Rotation paths and how fast each direction turns (degrees a step):
Each turn is a multiple of 5 degrees from 10 to 175, or 0.
Each row of a path follows its step; steps can be skipped.
Rotation 1:
step 1: [ 15.9  19.5 -15.2  -8.7  21.6 -23.3 -32.1 -26.6  33.3  22.6  -1.9  12.0
   9.1 -24.4 -10.1 -21.0 -30.0   9.9  -5.1   9.8 -15.6 -50.4  19.7  -3.7
 -50.9 -10.6   2.7 -24.6  13.9 -13.7  18.7   8.9]
step 2: [-38.6  -3.4 -36.8   0.7  -1.0 -25.2 -29.8  30.9  24.0  20.4 -18.4   4.0
 -29.4  28.8   2.5  30.7  27.5 -13.7  -4.0  -0.2  -2.7   1.0  47.0   1.5
 -23.0 -40.0   5.5  -1.7  -1.6   2.7  -1.5  22.5]
step 3: [ -5.8   7.3 -46.3 -29.6  48.1 -11.1  13.9 -13.6  -2.6 -13.0  16.6 -41.5
  -2.8  12.7 -22.6 -32.6   1.8  29.7 -21.0 -15.9   2.2   9.9   7.2   2.2
  -5.0 -45.5  -7.7   5.7 -33.0 -12.7  11.7   4.9]
step 4: [-15.5  18.8 -11.6 -24.3  14.3 -11.4   3.4 -31.5   4.1  40.4  37.2 -16.9
 -32.6 -17.6 -20.1  -3.0 -10.3 -31.8   6.2 -14.9  27.4  -0.7  14.0  -0.5
 -15.9   2.0  59.0  -9.2  15.1  30.1   7.3   9.4]
step 5: [  7.3 -31.7  -5.0 -18.6   4.2  11.3 -38.1 -10.3 -22.3 -15.4   9.9  28.8
 -12.4  30.2   8.7  -8.8 -12.0  23.7 -15.1  22.4  32.3  22.0  43.6 -15.1
  -8.1 -36.4  41.4 -28.8  10.5  -7.8   6.7   2.2]
step 6: [  3.1 -16.4  -6.7   3.1  10.3   1.1  24.1   2.9 -11.6  13.8  30.9   7.6
 -30.8 -10.7 -51.0  10.9  11.7  25.5  49.0  -1.8  43.3  10.7  24.9 -15.9
 -25.7 -14.5 -30.6  -0.1 -15.3 -22.7  20.9   8.3]
step 7: [ 11.6  -4.9  26.8  -5.6  -2.4 -30.7 -38.4 -10.6   8.8  11.2  18.5   7.9
 -63.2  -3.8 -12.5 -56.8 -21.8  19.9   0.1 -30.7  -4.4  -1.0  12.7   8.0
  -1.6   2.3   4.3  31.3  11.2  -7.2   3.9  22.1]
step 8: [  1.7  41.0  -8.4  -2.6   0.1  20.8 -11.9  27.8   6.8   0.5 -30.2  17.1
 -31.9 -19.9 -10.6 -29.5  -3.8  -4.9  -6.7  10.7  50.7 -19.6  37.1  -7.0
  -8.2 -19.9   1.1 -25.6   2.0 -17.9 -45.4  19.1]
step 9: [-12.0  -3.2  15.0  -5.9   4.3  -9.4   2.5  19.9 -10.8 -29.9  29.4 -35.7
  -9.5  -2.3   1.3  -5.7  -2.0 -11.1  -9.5 -20.6  -3.1 -21.9  24.7 -10.0
 -45.0 -40.7 -34.4 -22.8  37.2 -31.0  22.7  29.6]
Directions:
[  0.0   5.2   7.8  11.6  -5.8   4.8  -4.6   0.9   4.0  -3.3  -0.4 -10.5
  -8.6 -10.7   9.5   5.9 -15.7   7.7  -5.7   2.5   6.2  10.4  -0.4   7.9
  -9.4   4.1 -18.4  -1.7   7.6  -2.1 -10.7   0.1] | 35
[  7.8  12.3   2.2  -7.2   1.1  -3.5   0.9   2.3  -7.3  -8.7  -7.0   4.0
   1.5 -14.4  10.2  -0.2  -2.4  -4.4 -11.8   3.7  15.2 -10.1  -3.7  -4.1
  -5.5   6.8  16.3  -9.0  10.3   3.1   7.1  -0.1] | 95
[13.1  1.0  9.0 -2.1  9.7 -2.6  8.8 -9.7 -9.1  6.4  4.4  3.3 12.3  1.4
  8.6  4.5  0.8  4.2  9.7  1.8  1.0 23.5  9.9 -4.5 -1.5  2.2  5.5  2.4
  5.3  6.2 -4.6  9.1] | 55
[  1.9  -1.5  -8.4  17.9  -0.2   0.4   1.8  -0.5 -21.8  -0.4 -12.5  -0.8
   0.5   8.0  -6.2  -3.5   5.8   4.2  -3.4   5.9   3.6  -3.0   0.3  12.8
  -6.4  -7.8   8.4   9.8   7.7  -1.1 -12.0  -4.9] | 130
[  3.7   4.2  13.1  -1.2   5.7  -0.2   7.0 -12.3  -7.2   6.6  12.4  -8.9
  -2.1 -11.7 -13.0   8.2   3.9   1.8   1.8   0.7 -15.5 -14.3  -3.0  10.0
  -8.8   0.6  -0.8  -0.8   6.5  -5.8   7.4  -0.4] | 130
[ -7.8   2.8   5.3   0.2  -3.0 -11.5   8.4   0.9 -11.6  -9.1  -1.7  -7.7
   5.5  -0.9  -0.5   6.9  10.4   0.1  -5.3   3.2  13.2   6.6   1.1  -3.9
   6.0 -11.3 -15.2   4.4  -7.2 -11.5  16.8   1.1] | 115
Rotation 2:
step 0: [ 32.3  49.4   9.8   9.7  -0.4   5.6  23.4  16.5 -48.5  -6.1 -16.5  -2.4
  -8.2 -16.8  10.2  -5.5  20.2 -11.7  18.0 -12.1  12.7  18.4   3.9   2.1
  22.6   9.9 -40.6  17.3  48.1 -26.7  22.5 -31.4]
step 1: [-20.2 -11.0  16.3 -43.7 -24.1   7.8 -24.4  13.7 -13.1  -2.0   2.6  -2.3
  -7.2 -13.5 -28.3   5.7  10.4  20.8 -34.1 -15.8 -20.7  12.1  42.3 -40.2
  13.7  30.6  -6.5  38.2 -21.8 -29.5  17.8 -25.6]
step 2: [ 16.2  11.3   0.2 -20.8  -7.6  -9.1  -2.7   8.3   3.7  -4.6 -35.5 -15.8
  -3.3   7.5 -19.3 -23.6  -9.1 -15.1  21.8  10.3  11.6   2.5  33.3 -15.2
 -17.6  47.2  27.2  -2.2  63.4  42.3  14.2 -31.8]
step 3: [ 15.8  -2.8  -5.6   4.8  -2.0 -24.4 -20.4  38.2 -33.9 -16.8 -52.2 -13.8
 -42.3 -27.5  21.9   0.6  -3.7  13.5 -13.8  15.4  29.3   7.5  18.6  -3.8
   2.9  -6.6 -17.5   9.0  11.0 -56.8  21.4  -6.4]
step 4: [ -7.6 -36.3  27.3   5.0  -5.6  -4.1 -11.5  10.7   8.7 -11.9   6.1  18.2
  -3.8 -27.9  -5.4  28.6  -4.4 -11.9 -36.5  -2.1   5.0  46.3  10.7 -71.4
 -12.4  22.7  15.6  19.7  15.9  25.2   9.8 -18.9]
step 5: [ 23.8  29.8   4.1  22.4   2.7 -26.7 -18.6  19.2  -5.4 -12.9   1.3   8.8
   3.4  18.5  19.8   1.0 -22.4 -18.0   5.7  38.5  26.6 -31.1  61.3 -14.9
 -32.2  41.4  12.0 -19.4  10.3   1.2  20.9   5.9]
step 7: [  2.2  21.6  38.0   5.0  21.5  26.3  21.3  27.2  46.3  -9.2   5.3  27.5
  47.8  -2.4   5.1   8.5 -21.3  -5.6 -30.2   2.6  22.0  24.1  24.7 -38.2
  -3.9   5.5   9.0   1.6  -8.9 -11.8  29.3 -28.0]
step 8: [ 32.8  44.3   3.9  12.2 -29.4  -4.2   5.3   8.8 -46.2  21.9  35.5  24.8
   4.7 -12.7  25.3 -11.0  21.0 -20.9   2.1  -4.8  20.2  -9.4  53.7  23.7
  -2.7  19.0 -10.4   8.9   9.4  17.4  19.5 -24.3]
step 9: [-21.2  32.1  28.0 -35.3  17.7   4.0 -16.7  12.1  -9.8  18.4 -18.6  21.5
  -1.0 -14.5 -33.4 -19.0 -32.9   6.3  -3.4   3.6  -6.9  31.3  35.8   6.6
   9.1  -5.0  -5.5  64.6  -8.2 -32.8  -9.1  -8.9]
Directions:
[  6.9  -0.4 -12.5 -12.3 -11.5   1.6   5.3   0.9  -3.7  -4.5  -6.3 -15.7
  -3.0   1.2 -12.7  -7.4   0.9   8.1  13.2 -10.4  -5.8   5.3  -2.6  -8.9
  11.3  12.0  -7.1   3.8   1.7  -4.5  -1.0  -2.5] | 35
[  3.5   6.0   5.0  12.4  -6.3 -13.7   8.3 -16.1   0.2   8.9  -3.1   1.7
  -5.8  -7.1  -7.8  -5.2   0.7   5.0   6.7   1.7  -4.8   2.5  13.1   1.2
   9.0  -5.3  12.6 -15.7   4.4  -5.7   5.1   3.5] | 125
[ -3.3  -5.7  -4.8  -3.7  -0.2  -5.6 -11.0   2.3   0.9 -12.2   5.9  -0.5
 -14.8 -16.2   1.3  -6.9  -3.6   7.3  -4.8   7.9  -2.2  -7.3 -12.5  -4.3
  -6.4   5.8  14.4  -4.7  15.1  -5.4  -4.3  -3.5] | 40
[ -9.5  -8.2   3.6  -7.2  -9.1  10.5  -3.5   0.7   1.3   0.3   8.6   5.3
 -11.3  -0.2 -17.6   5.7 -16.1   3.9  -4.3   1.5   2.2   3.4   3.3  -3.7
   6.6 -17.9  -6.0   2.9   3.3   4.5   9.7   7.4] | 135
[ -4.9 -10.8  -6.5   7.7   4.1   0.9  -1.5   7.6  -8.9  -1.5  11.2   1.1
  -7.9  12.9  19.7  -8.0   0.8   7.0   8.7 -10.5  -0.7  -6.2  11.8   2.4
   7.1  -5.3  -5.2  -2.8   8.7  -7.0   7.4  -3.2] | 140
[  0.3  -7.0  -1.7   4.4  -1.4  -0.7  12.5  -5.8 -11.8   5.4   3.9   6.6
  -0.8  -3.4  -2.7  -0.6  10.7  -9.1   9.9  -1.6  -1.2   7.6  -8.3  -5.3
  -9.5  -7.1  -1.7   8.1  19.5  17.7  -3.3  -7.2] | 175
Rotation 3:
step 0: [ -8.8 -20.7  -0.2 -13.5 -11.3  31.3  16.4   5.3 -18.9  29.0 -34.0 -35.7
 -15.2  -2.7 -44.8  23.2 -14.2  19.0  19.7 -12.9  31.4 -11.4 -38.1   1.8
  17.6   1.1  -2.3  11.8  38.1   6.1   6.4  13.6]
step 1: [ -3.9   5.1 -46.6 -15.3  32.8  -0.5   9.7  17.5  -9.4 -19.7   5.0 -15.6
 -18.7   5.3 -35.9   8.4  18.2 -38.6 -13.5 -21.7 -11.6 -21.6  -7.8  -2.4
 -14.5   4.3  28.5  27.0 -17.7  13.6  -1.0  48.6]
step 2: [ 22.6 -19.2   1.5  18.3  37.5 -13.8  29.8  14.8   0.0  41.0   0.6  12.3
 -15.9   1.3 -48.5  -0.3  17.4  19.8   6.5  10.0  23.8   5.8  -2.6  -8.3
 -25.9  53.9 -12.1  -8.2  13.1 -17.0  -1.2  12.0]
step 3: [-14.8 -11.7   8.7  23.3   0.0  35.9  43.8  13.4   0.2  -2.5   9.0  -3.1
 -38.7  21.5 -11.4  10.9   6.1 -32.5   7.9  -3.2  -7.7  27.1 -11.1  -6.6
 -36.2 -42.9 -25.0  13.6   2.0  -9.3 -15.9  33.7]
step 5: [-20.4 -30.6  16.0  11.8  16.6  56.4  13.3  43.3 -10.1  -7.8   2.1 -12.4
  -6.4 -13.1 -10.0   0.4   6.7  24.8 -25.5 -19.4   7.5 -29.7   6.3 -12.2
  -9.9  -0.6 -51.6 -20.3  -3.9  18.6  -0.4  -3.3]
step 6: [-39.7   6.4 -33.9 -15.9 -30.9  -0.7   3.1  19.2   5.0  -8.3  -0.7  -8.3
  -8.9   7.4 -14.2   7.9 -11.4   9.2  33.1 -11.1  44.3 -26.5 -28.7  12.6
  -4.7   9.8 -21.2  30.9  -4.2   8.6 -44.1  24.9]
step 7: [  9.6 -22.0 -35.2  -7.4  68.0  31.7  -7.0   1.7   0.8 -12.3   9.2  24.3
 -18.9 -29.9  -6.5  -7.7  14.4 -12.6   6.8  12.6   8.3 -35.8  -9.4 -32.5
   6.3  17.5  -4.5  27.3  -8.2   5.4 -15.8  -2.6]
step 8: [-10.8 -18.0 -28.3  -4.6  -6.4  -1.8  23.3  15.6  -3.4  43.5  -0.3  14.8
 -53.0  37.0   4.4 -36.2  12.5  33.6   5.8  12.0  -1.9  -8.9  -8.7   3.7
 -33.5  13.2 -21.9   2.0 -26.2 -16.0 -12.0  -3.5]
step 9: [ 38.1  25.4  -9.5  22.7  14.6  39.3  11.9  -8.5  32.8 -12.9   6.6  32.0
 -21.0  20.0  20.4   4.1  -3.8 -13.9  23.1 -31.8  30.5  -0.4   8.8 -11.6
 -15.0 -23.2 -13.9  18.8  -6.6 -24.4 -32.3   6.7]
Directions:
[ -5.4  -5.3   7.0  -8.2   1.4  -2.1 -16.6   0.1  -6.7  10.5   7.6  -5.6
  11.3   7.3  -5.0  -4.3   3.8 -16.9  -3.9  -2.2   5.8   5.2   3.0   6.3
   0.3  -5.5  12.5 -12.2  13.3  -7.6   1.5  -1.4] | 10
[19.1 -0.5  5.7 11.2  6.1 -3.0 -8.8 -0.4  7.8  4.1 -4.0  4.6 15.4 -8.7
  3.1 -3.5 12.8 -3.8 12.7 -8.7 11.6 -0.4  2.5 -2.9  0.8 10.1  0.8  7.8
  2.3  9.6 -3.0  0.6] | 145
[ -9.8   5.4  -7.2   0.2 -10.7   7.2   1.7   4.2  -4.9  10.7  -6.4  -8.4
  -0.3   2.2   3.7 -10.0  13.4  -3.4   6.3   0.0  -8.0  11.5   4.2   6.8
  -7.2  -6.1   4.0   2.2  -9.1  22.1  -4.4   2.9] | 145
[ -5.0  -3.3   5.7   1.3 -14.3  -1.0  -2.5   2.4  12.0   2.4  12.4   9.3
 -13.3  -2.4  -3.5  -4.3  11.0  14.7  -1.9  -6.1  11.2   4.3  -3.5  -2.9
   0.7  -9.4   0.5   1.3  11.6   5.0  14.9   4.8] | 125
[  2.1  -9.0  -2.2   2.8  -1.6   1.5 -11.0   9.2  16.3  -5.7  -7.3   4.6
  -8.4 -11.8  -2.0  -3.2  -4.6 -16.1   1.2  -8.7 -14.1  -1.4  -3.5  -5.0
  -1.7  -6.0  -2.2 -16.3  -7.8  -0.2   1.4   7.5] | 175
[  3.1  15.3  -2.5   5.6  16.1  15.9   6.0  -4.6   9.9   7.2  14.8  -2.8
   9.7  -4.3  -2.0  -6.8  -9.1   2.3  -6.6   1.0  -0.7  -0.3 -11.7  -0.7
   4.2 -11.6   2.0  -6.6   0.4   7.8  -0.1   2.9] | 175
[-10.5  -4.4   6.7   6.1  -6.7  10.4   5.9 -11.5   5.4  -6.6  -5.1   6.5
   1.8  -2.1 -10.8   7.3  -4.1  -4.2  21.4   8.1   7.3   5.3   0.2   2.8
  10.2  -9.9   7.8   0.8   0.4  -4.4 -12.1   2.1] | 115
Rotation 4:
step 0: [-18.3  10.6 -37.6  22.4 -11.2 -19.1  23.9  29.4  -1.6  14.2   4.4  -1.0
  61.8 -11.1 -13.3   1.4 -11.4 -18.3  29.8 -11.5   6.6  21.1  10.0  19.8
  -3.8   7.5  25.3   0.5  36.7 -33.3  33.2 -31.2]
step 1: [-38.3  -2.2  46.4  -1.9 -29.5   2.7  33.4 -26.3  25.2  19.1 -27.1  36.6
 -12.3 -22.4   6.8  -3.1  -6.4 -16.7 -34.2  -8.2  22.4  27.4  -5.2  25.3
 -18.0  22.1 -25.2  13.8 -11.0  -2.0 -28.9 -14.7]
step 2: [ 59.0   7.3   8.2   9.2  -0.9 -47.0  18.8  -3.9  18.8 -37.8 -19.8   5.2
 -24.1  -3.5  12.2  12.7 -13.5  -5.0  10.0  -8.0  -2.0  25.1 -15.7  -4.2
 -11.8 -13.1  -6.5 -32.6 -25.5  17.2  52.1  25.7]
step 4: [ -2.5 -17.5 -40.0  26.0  20.6 -30.1 -28.6   3.8   1.4  -2.3  12.3 -25.4
 -20.2  25.7   8.2  -1.6  41.0   5.8 -11.8   0.5  16.1 -12.4   1.3 -28.2
 -10.5 -36.6  57.5 -14.3  26.5   2.1 -30.2 -10.1]
step 5: [-51.2 -30.2 -15.4 -41.6 -17.6  28.7 -12.8  19.3 -21.4 -21.4 -26.4  -3.0
  37.6  -1.3   8.3   5.6  -1.1 -14.8   6.2  -7.0  -3.3  -6.0   4.3  18.8
  36.5  16.0  31.6  13.5  -4.7 -50.1   5.3 -10.5]
step 6: [-14.3   2.2  31.0  12.7   1.2 -23.4  12.7  16.2  27.0   5.8  43.0 -16.7
   9.5 -15.2 -16.1  45.8 -24.0 -22.7 -41.2  39.5  25.2  33.8 -29.4  -1.9
  -9.1  15.3  -5.1  22.8 -15.4 -15.7 -12.1  -7.9]
step 7: [ 37.1  16.8  25.3 -23.1 -23.5   3.1 -21.8  -8.2  42.1 -18.0  -5.8  44.2
   1.6  31.7  -8.3 -11.2 -16.4  -7.7  42.6   4.7 -12.1  27.0  12.7   7.4
 -15.0  19.9 -31.8   0.8  15.7 -19.9  19.6  34.9]
step 8: [ 10.9  18.5 -10.6  -2.6   1.6   8.8  45.6 -25.4  -8.8  38.3  53.6   6.4
 -32.7 -16.3  10.9  13.5  15.7  24.2  40.9 -26.6   6.2  -3.8  -8.3   6.9
 -12.4 -47.8 -21.0   3.5   2.6  18.1  11.0 -12.5]
step 9: [-15.1  34.8 -40.8 -21.6  -6.0  -1.6   3.2   2.6  12.2 -15.5 -45.3  -9.0
 -18.4  15.1  30.0 -19.1  36.5  16.3  -8.2  -1.1   8.4  -4.4  25.4  -8.5
  14.9  -1.9   5.8 -43.5   1.3  30.1 -51.9  13.3]
Directions:
[  0.2  -0.5   3.4  -1.7 -13.2  -1.7  -2.0 -11.7   7.2   1.7  -2.0  13.5
   0.1   2.0 -11.6  22.6 -13.3  -3.9   3.5  -4.0  -5.4  -7.2   1.4 -13.4
  -3.8   1.5   2.9  -2.4  -5.7  12.3   3.2  -1.6] | 70
[ -0.4  -4.1   4.0  -5.4 -11.0  -2.0   4.4   1.4   8.7   8.2  10.5   1.4
 -11.8 -12.6  -3.1  -8.9   2.3   2.0   0.6   0.5   6.1  14.5  20.2  -1.4
  -4.1   9.0  -5.0  -7.8  -2.0   0.4  15.0   0.8] | 60
[  4.4  13.6  -3.6   0.6   8.9   9.3   5.8  -4.7  -1.5  13.9   0.3   3.0
   3.1  -7.8   4.7  13.2   8.2   7.0 -14.9   6.6  -4.9   7.4   6.2  -7.5
  -0.1   4.9  -4.0   9.1  -4.7  -3.7  -6.2 -16.4] | 140
[ -5.5  10.2  -1.0   6.0   1.2   3.6   6.6 -16.1   0.0  -3.7  -7.9 -15.2
 -12.4  14.2  -1.3  -1.3  -1.3  12.2  -2.3  -2.4  -3.4   3.6  11.2   4.9
   4.2  -9.1   6.6   6.5  -7.2   8.3   8.9   7.1] | 60
[ -3.7 -10.4  -4.7  -7.7   4.8  -3.7   5.9  -3.7  -3.0 -13.6   1.8  -8.8
 -10.3  -0.7   5.4   2.5   8.8   9.2   8.1  -0.8 -14.3  -1.5  -2.2 -13.8
  -0.4   7.5 -11.0  -5.0  13.5  10.5  -3.1  -9.3] | 65
[ -3.1  -9.6   1.6  13.7   4.1  -0.6   4.4  -0.1  18.9  -5.8  11.3   4.7
   5.3  -7.0   0.8  -5.8  -2.7   8.2   0.3  -8.5   3.1   0.6   3.3  -2.8
  16.9  -2.3  -2.1   8.8  -8.5   8.1 -16.1   0.9] | 145
[ -3.7  -9.1  -3.9   5.4   2.2   2.4   2.6  -7.4   8.6   5.3 -12.2  -9.2
  -3.7  -8.5  -0.9  -5.1 -19.7  -3.8   8.8  11.6 -10.7  12.8  -8.2  -2.3
  -7.9  -1.0  -2.0   0.4  -5.2 -12.9  -6.2  -1.8] | 70
